Rows swapped in pairs by one turn or mirror: which row each one swaps with:
The rows were stretched afterwards, more along some directions than others.
J_816: [0,-12,7,-6,4,27,6,-17,-4,19,4,-3,7,10,12,-11,17,3,-21,-20,30,26,-18,22,-3,-9]
J_386: [-3,3,16,17,-11,24,15,-9,9,-2,4,5,-8,-13,0,-43,31,-6,3,-28,10,-2,14,16,-25,-5]
J_721: [-3,-9,24,-11,-1,18,3,-15,-9,7,-22,15,8,6,25,16,21,0,9,-9,32,21,10,20,-27,-15]
J_407: [20,13,28,9,-15,9,-1,-6,-12,8,11,31,-3,-28,-2,-22,15,-10,-6,-5,13,4,-2,23,-26,-20]
J_960: [14,-14,10,5,-9,16,3,-26,-4,-3,-16,-5,3,-10,9,-4,10,-8,1,-7,15,11,16,3,-34,9]
J_975: [3,-17,11,-8,10,28,-28,-27,-28,8,37,-6,14,12,7,6,30,40,-4,-33,32,16,29,3,12,-24]
J_299: [-5,5,-8,-7,-13,28,-11,-44,12,14,14,-8,6,16,26,-18,41,5,4,-38,18,26,22,10,8,0]
J_587: [-16,8,-7,-14,19,23,-22,-38,6,9,6,8,16,14,26,22,22,6,-8,-37,16,20,39,-17,18,-1]
J_569: [-12,8,-2,-2,-12,21,22,6,-12,-1,-27,16,12,-4,27,-14,31,1,0,1,33,-11,18,13,-5,5]
J_3: [11,-12,9,4,-11,13,7,-28,-11,-2,-12,-9,4,-10,15,-7,8,-11,-1,-1,18,9,17,6,-38,11]
J_333: [-14,-24,19,-8,13,20,-10,-30,-26,3,21,2,10,12,13,-1,37,8,-32,-17,23,10,38,1,3,-1]
J_130: [10,-6,10,0,-13,36,-4,-52,9,8,0,-6,31,-2,23,15,40,18,3,-27,6,37,19,19,-13,-8]
J_683: [7,7,17,-20,-4,19,20,-15,-27,16,-13,7,-3,15,27,18,3,-3,12,-6,19,23,-6,17,-14,-20]
J_369: [-1,-20,9,-9,13,32,-32,-33,-28,7,42,-7,14,16,7,13,29,45,-14,-30,35,24,30,4,8,-24]
J_815: [-21,8,-8,-18,22,23,-17,-37,2,6,0,6,19,21,30,23,28,4,-11,-30,12,20,41,-13,18,-4]
J_195: [33,-1,18,8,18,13,-46,-23,7,0,17,2,15,-34,-2,8,16,7,-9,-32,26,12,16,9,-38,2]
J_446: [7,23,-3,-1,19,13,-36,-25,6,8,8,8,14,-14,16,12,13,4,1,-34,24,9,33,-13,-9,6]
J_822: [9,-29,23,0,-26,7,-34,-26,-15,8,38,-12,39,-14,2,-2,27,30,6,-45,48,-1,40,11,6,4]
J_63: [4,-12,27,-1,18,36,-29,-30,1,-8,15,11,10,-15,-9,10,43,14,-27,-17,20,18,14,18,-25,-19]
J_605: [-10,4,-4,-1,-12,11,14,9,-9,-3,-27,15,14,-9,20,-14,28,0,-1,-4,37,-17,19,13,-3,10]
J_20: [5,-2,13,-6,-14,38,7,-49,4,10,-9,-4,25,10,31,16,44,12,1,-18,8,39,21,18,-15,-6]
J_887: [-16,-35,5,19,-30,31,-10,-18,-10,-3,-2,-16,27,-6,6,-16,34,40,-9,-8,67,-5,27,28,-16,14]
J_799: [-2,4,-4,-4,-16,28,0,-43,4,15,2,-12,9,11,37,-25,38,-4,19,-43,15,20,25,13,-1,14]
J_145: [3,-11,1,-1,-16,22,-10,-40,2,16,7,-10,14,9,34,-22,35,1,19,-42,16,16,31,12,-5,18]
J_116: [7,-26,23,-8,-17,19,-26,-40,-11,11,38,-9,40,-1,16,10,35,29,11,-47,30,19,33,9,10,-5]
J_612: [-2,-5,12,-12,12,25,-28,-26,-28,-2,26,2,15,5,21,12,12,38,-9,-11,28,11,21,11,-3,-30]
J_169: [-1,-18,14,0,-10,20,-11,-24,-2,5,-23,8,22,5,29,-7,39,-3,21,-24,27,8,30,18,-23,11]
J_314: [15,-12,11,10,-19,-3,-7,-17,-20,2,10,-14,10,-25,0,-21,-12,-2,-9,-8,35,-15,18,7,-30,16]
J_692: [-7,-16,16,-6,12,20,-12,-19,-15,-12,10,9,9,5,29,0,7,21,-11,-3,18,6,10,19,-15,-19]
J_338: [1,-5,10,-5,0,23,8,-13,4,17,4,-1,6,2,8,-21,13,-2,-13,-23,30,18,-22,19,-3,-11]
J_112: [2,-18,23,11,1,16,-12,-19,-11,-1,10,9,6,-12,-4,-15,31,9,-27,-19,15,-1,32,3,-12,-1]
J_560: [21,9,15,-17,-4,16,28,-14,-27,17,-10,0,-6,18,30,16,-1,-13,15,-10,7,25,-5,19,-14,-9]
J_874: [11,-16,11,32,-28,11,-1,-4,8,1,9,10,7,-29,-15,-36,14,20,-18,-18,34,2,2,13,-15,-10]
J_288: [9,-17,25,-21,-19,9,28,-10,-30,12,5,-14,1,12,10,-15,12,-11,-5,-6,23,12,2,15,-15,-2]
J_908: [0,10,15,18,-13,18,20,-8,9,0,-2,4,-8,-13,-1,-44,31,-9,8,-28,7,-7,10,14,-19,-5]
J_861: [12,-17,29,-12,-26,4,35,-4,-24,6,13,-3,1,7,8,-25,11,-16,0,-11,12,8,-4,14,-6,-13]
J_596: [-1,-15,7,-11,13,28,-38,-29,-23,2,35,-1,22,8,12,9,23,45,-13,-25,32,18,29,8,10,-32]
J_356: [8,-27,23,8,-31,2,15,8,-27,11,-19,5,10,-16,7,-15,33,-2,0,-11,57,-17,20,27,-18,36]
J_35: [-7,-17,19,12,-1,22,6,-12,3,-16,2,4,-7,3,10,-25,20,-1,-5,-20,22,-2,7,23,-27,5]
J_512: [3,-3,-2,-2,-18,21,-2,-42,2,15,2,-13,15,7,32,-23,40,0,21,-43,18,13,27,14,-1,17]
J_483: [17,-20,33,1,-31,1,35,5,-20,7,17,7,1,-7,1,-31,10,-9,5,-17,17,4,-13,14,-5,-14]
J_5: [-11,20,-8,-9,-7,23,28,3,-5,-1,-33,17,3,2,26,-11,24,-7,6,-2,22,-7,4,9,-2,4]
J_842: [20,-23,21,32,-35,3,5,-3,6,3,17,7,5,-26,-17,-35,12,19,-13,-20,35,4,-6,19,-19,-10]
J_211: [-7,-29,12,-12,-19,27,-3,-24,-19,1,0,-26,15,8,7,-3,30,21,-12,-4,55,12,19,19,-22,2]
J_622: [3,-19,10,3,-16,20,-1,-30,-3,7,-13,-6,20,-1,32,-23,45,0,25,-32,21,4,29,19,-20,22]
J_974: [23,-10,18,8,18,15,-47,-23,-1,-3,20,3,19,-39,-6,4,26,11,-16,-23,28,6,20,11,-36,-1]
J_226: [-17,20,-10,-13,20,26,-29,-39,3,9,3,10,22,13,28,23,26,10,0,-36,18,16,43,-19,17,-4]
J_978: [-22,20,-14,-19,12,39,20,-15,-2,9,-21,8,7,15,29,-7,26,1,-7,-10,14,15,-2,8,11,-11]
J_707: [-17,6,-5,-17,22,19,-30,-38,0,7,23,9,14,17,23,16,21,6,-16,-33,23,21,41,-18,16,-8]
J_958: [-10,-24,11,-4,-23,29,-7,-21,-6,1,-11,-19,22,0,2,-5,37,29,-9,-6,56,4,23,23,-23,3]
J_913: [-3,-4,16,-15,2,33,-21,-44,3,13,31,12,0,14,8,5,34,15,-22,-29,17,43,3,18,7,-27]
J_385: [29,-29,29,10,-28,-3,2,-5,-17,21,7,9,2,-19,-5,-14,7,-7,-8,-14,45,6,-19,30,-23,14]
J_921: [6,8,17,-22,-5,21,27,-15,-21,15,-15,7,-2,18,30,20,5,-8,10,-4,15,29,-6,21,-13,-16]
J_697: [-1,-11,11,-9,14,21,-40,-24,-20,-4,33,9,19,-1,13,7,12,39,-15,-16,28,12,26,5,3,-33]
J_910: [8,-26,22,3,-18,2,-39,-18,-26,8,39,-15,35,-25,-7,-13,12,31,-6,-33,53,-15,41,8,-5,9]
J_478: [-3,-14,9,-8,14,28,-33,-28,-24,2,37,-3,17,10,10,11,24,44,-10,-25,32,17,31,4,9,-28]
J_37: [21,-30,22,8,-24,-1,0,-8,-24,22,13,5,3,-9,3,-20,9,-9,-13,-16,51,8,-11,26,-13,16]
J_143: [7,-1,6,1,-13,40,-2,-50,11,7,-9,-8,24,3,28,18,40,15,2,-23,12,38,22,19,-19,2]
J_163: [12,-17,15,13,-23,0,-14,-10,-26,2,9,-16,19,-30,-3,-17,-9,10,-3,-10,44,-23,22,10,-27,17]
J_636: [-17,-35,4,20,-28,29,-15,-16,-2,-5,-5,-15,25,-13,-3,-16,34,44,-10,-10,66,-8,23,26,-17,12]
J_242: [2,-24,11,-3,-3,18,9,-14,-10,19,8,-5,1,6,5,-13,17,-2,-23,-17,38,23,-22,25,-6,0]
J_729: [23,2,11,-12,-9,17,30,-12,-39,19,-8,-1,-1,9,28,7,2,-7,19,-9,8,14,-3,17,-11,2]
J_454: [22,3,12,-16,-8,19,35,-17,-42,21,-1,-8,-4,17,33,5,6,-12,21,-16,9,17,-3,18,-5,2]
J_54: [16,5,9,-20,-6,18,33,-15,-34,18,-12,-1,-2,16,34,10,3,-11,20,-8,9,20,-4,16,-6,-5]
J_946: [-3,16,13,20,-13,23,11,-9,13,-1,-3,6,-7,-16,3,-44,31,-6,12,-29,6,-7,15,13,-21,-6]
J_58: [3,-25,19,7,-36,16,17,-13,-25,17,-12,-6,13,0,16,-13,42,3,-7,-16,58,4,24,32,-16,34]
J_89: [8,-30,20,-4,-18,18,-33,-40,-8,7,36,-10,43,-8,8,8,35,31,7,-48,36,16,39,11,9,-5]
J_993: [-5,-13,21,19,-9,18,18,-12,6,-3,1,0,-8,-2,4,-38,27,-6,4,-29,16,-2,9,17,-24,7]
J_931: [4,-19,30,-2,14,31,-29,-34,-7,-4,32,10,13,-13,-10,4,40,18,-35,-14,24,23,11,17,-22,-27]
J_9: [-10,15,-3,-9,-9,21,22,5,-4,2,-35,22,12,-6,24,-8,25,-5,9,-2,23,-13,11,13,-4,5]
J_742: [16,-17,20,32,-33,4,-1,-2,7,3,14,13,8,-34,-19,-35,9,20,-14,-24,38,-4,1,14,-14,-5]
J_181: [19,-24,32,2,-34,1,38,3,-20,5,14,1,0,2,5,-30,8,-10,3,-10,16,5,-11,19,-8,-11]
J_991: [27,8,17,1,17,15,-41,-29,12,3,18,0,17,-32,5,4,16,0,-2,-35,23,13,14,6,-33,-1]
J_32: [2,29,4,16,-14,20,11,-11,13,2,-4,15,-5,-26,0,-38,24,-14,8,-23,1,-7,10,11,-16,-10]

J_692 is swapped with J_721
J_169 is swapped with J_35
J_407 is swapped with J_913
J_478 is swapped with J_54

Rows swapped in pairs by one turn or mirror: which row each one swaps with:
The rows were stretched afterwards, more along some directions than others.
J_821: [-2,-17,5,-11,2,12,9,1,23,-13,-16,1,-4,-26,-5,-25,-13,-1,8]
J_825: [-1,-16,7,-14,3,14,8,0,24,-15,-13,5,-6,-25,-3,-21,-13,-4,11]
J_111: [-20,-4,6,-30,-1,16,14,24,6,-26,-8,23,7,-21,-24,-64,8,0,-1]
J_60: [-26,-12,-6,1,3,-2,16,5,-6,8,4,2,-2,-10,-30,-43,20,-5,-15]
J_757: [-2,-17,8,-11,-1,7,9,-1,23,-13,-16,0,-7,-22,3,-18,-8,0,11]
J_953: [-18,-7,-2,6,2,-5,20,9,5,3,2,3,-3,-21,-35,-45,20,4,-13]
J_598: [-12,3,10,-8,8,22,-7,-2,-12,-6,17,-5,-13,-7,4,-27,6,5,-28]
J_496: [-9,-4,11,4,14,27,-6,-10,0,-2,11,0,-11,9,5,-26,-2,7,-29]
J_959: [-20,-9,-6,-7,0,17,12,0,2,-10,14,-4,6,-7,-9,-50,-7,-21,-19]
J_440: [-22,-3,4,-4,8,22,-18,-4,1,3,11,7,9,-38,-7,-12,11,0,-4]
J_631: [-17,-5,0,-7,4,12,16,1,14,-13,11,-2,5,-1,-8,-50,-11,-16,-21]
J_332: [-6,-20,2,-8,9,9,10,-6,25,-12,-12,0,-4,-22,5,-21,-11,-2,8]
J_766: [-4,0,-4,3,7,-12,6,1,4,14,13,-10,-14,7,-4,-4,-12,0,-21]
J_379: [-3,0,18,0,-11,16,-12,1,15,-2,2,-3,3,-12,-19,-34,7,10,13]
J_271: [-2,-9,19,-18,-14,9,-11,5,9,-13,-6,5,2,-16,-20,-43,-2,-1,18]
J_202: [-7,-1,-8,1,12,-7,1,1,9,13,8,-8,-12,-2,-11,-14,-9,11,-17]
J_374: [-9,4,11,-1,9,27,-17,-4,-8,-4,15,-1,-8,6,3,-22,-6,2,-22]
J_225: [-7,1,15,-1,4,25,-13,-1,-12,-8,14,-3,-13,8,6,-27,-5,3,-27]
J_984: [-16,-9,-3,-1,4,-12,20,7,1,4,0,2,-10,-10,-20,-41,14,-3,-19]
J_418: [-17,-9,3,-25,2,11,12,23,9,-25,-15,24,10,-6,-23,-57,-1,-5,-5]
J_318: [-3,-3,19,-17,-18,12,-10,8,10,-11,-9,6,10,-10,-18,-50,-4,4,16]
J_915: [-5,-16,5,-10,1,10,4,-3,25,-16,-18,0,-5,-19,1,-17,-9,-1,10]
J_282: [-15,4,-6,-19,6,8,9,7,33,-9,2,0,19,3,-8,-45,-24,-1,-9]
J_387: [-22,1,4,-8,5,17,-21,-1,9,4,9,6,13,-43,-9,-20,14,-3,-7]
J_939: [1,-1,3,-4,-10,10,-5,11,17,17,21,-1,-6,0,10,-15,-23,-8,-13]
J_411: [-19,-2,7,-24,4,17,7,18,15,-26,-14,29,13,-14,-22,-58,2,0,3]
J_409: [-20,10,-12,-11,-2,4,9,9,24,-13,7,-1,21,0,-5,-42,-17,-7,-6]
J_276: [3,-4,2,-1,-6,7,2,13,22,17,16,-4,-1,-2,7,-26,-21,-3,-7]
J_151: [-18,-1,4,-6,4,9,15,-12,16,-11,6,-1,3,-3,-14,-59,-2,-7,-23]
J_23: [-2,-4,3,-8,-6,10,-3,10,9,22,16,-3,-4,-7,9,-15,-13,-10,-12]
J_21: [-25,-6,2,-18,1,19,-15,-7,5,-7,0,15,9,-37,-8,-35,9,-9,0]
J_233: [-3,-6,3,-7,-6,7,2,9,10,23,20,-3,-2,-4,10,-14,-15,-7,-12]
J_2: [-6,2,8,0,13,18,-8,-2,-4,-4,19,-1,-12,6,3,-21,-8,2,-35]
J_763: [-23,-10,-5,-3,2,26,-20,8,-6,-3,-3,7,16,-33,-12,-21,6,-7,2]
J_487: [-22,-8,1,-13,-1,9,12,-8,0,-9,8,-4,7,0,-7,-55,-1,-15,-21]
J_814: [-8,5,-10,8,-2,-8,2,6,5,1,4,-13,-7,1,-13,-22,-7,7,-7]
J_187: [-22,-6,8,-22,2,17,11,22,9,-27,-10,29,11,-16,-20,-55,7,-2,-2]
J_556: [-1,-4,2,-5,-10,13,-3,14,12,17,20,-3,-4,-8,12,-15,-22,-11,-11]
J_853: [-15,2,-10,-18,-1,6,12,19,24,-12,-6,4,20,-3,-14,-42,-25,-15,-9]
J_252: [4,1,21,-8,-10,6,-5,-3,23,-12,2,7,5,-2,-7,-40,-8,9,10]
J_720: [-14,-7,-2,0,1,-15,24,3,8,2,-4,1,-7,-15,-24,-46,22,2,-12]
J_432: [-16,-14,6,-21,4,19,14,13,11,-21,-12,29,4,-5,-19,-60,-2,-3,-5]

J_21 is swapped with J_379
J_187 is swapped with J_225
J_763 is swapped with J_252
J_757 is swapped with J_556
J_939 is swapped with J_915

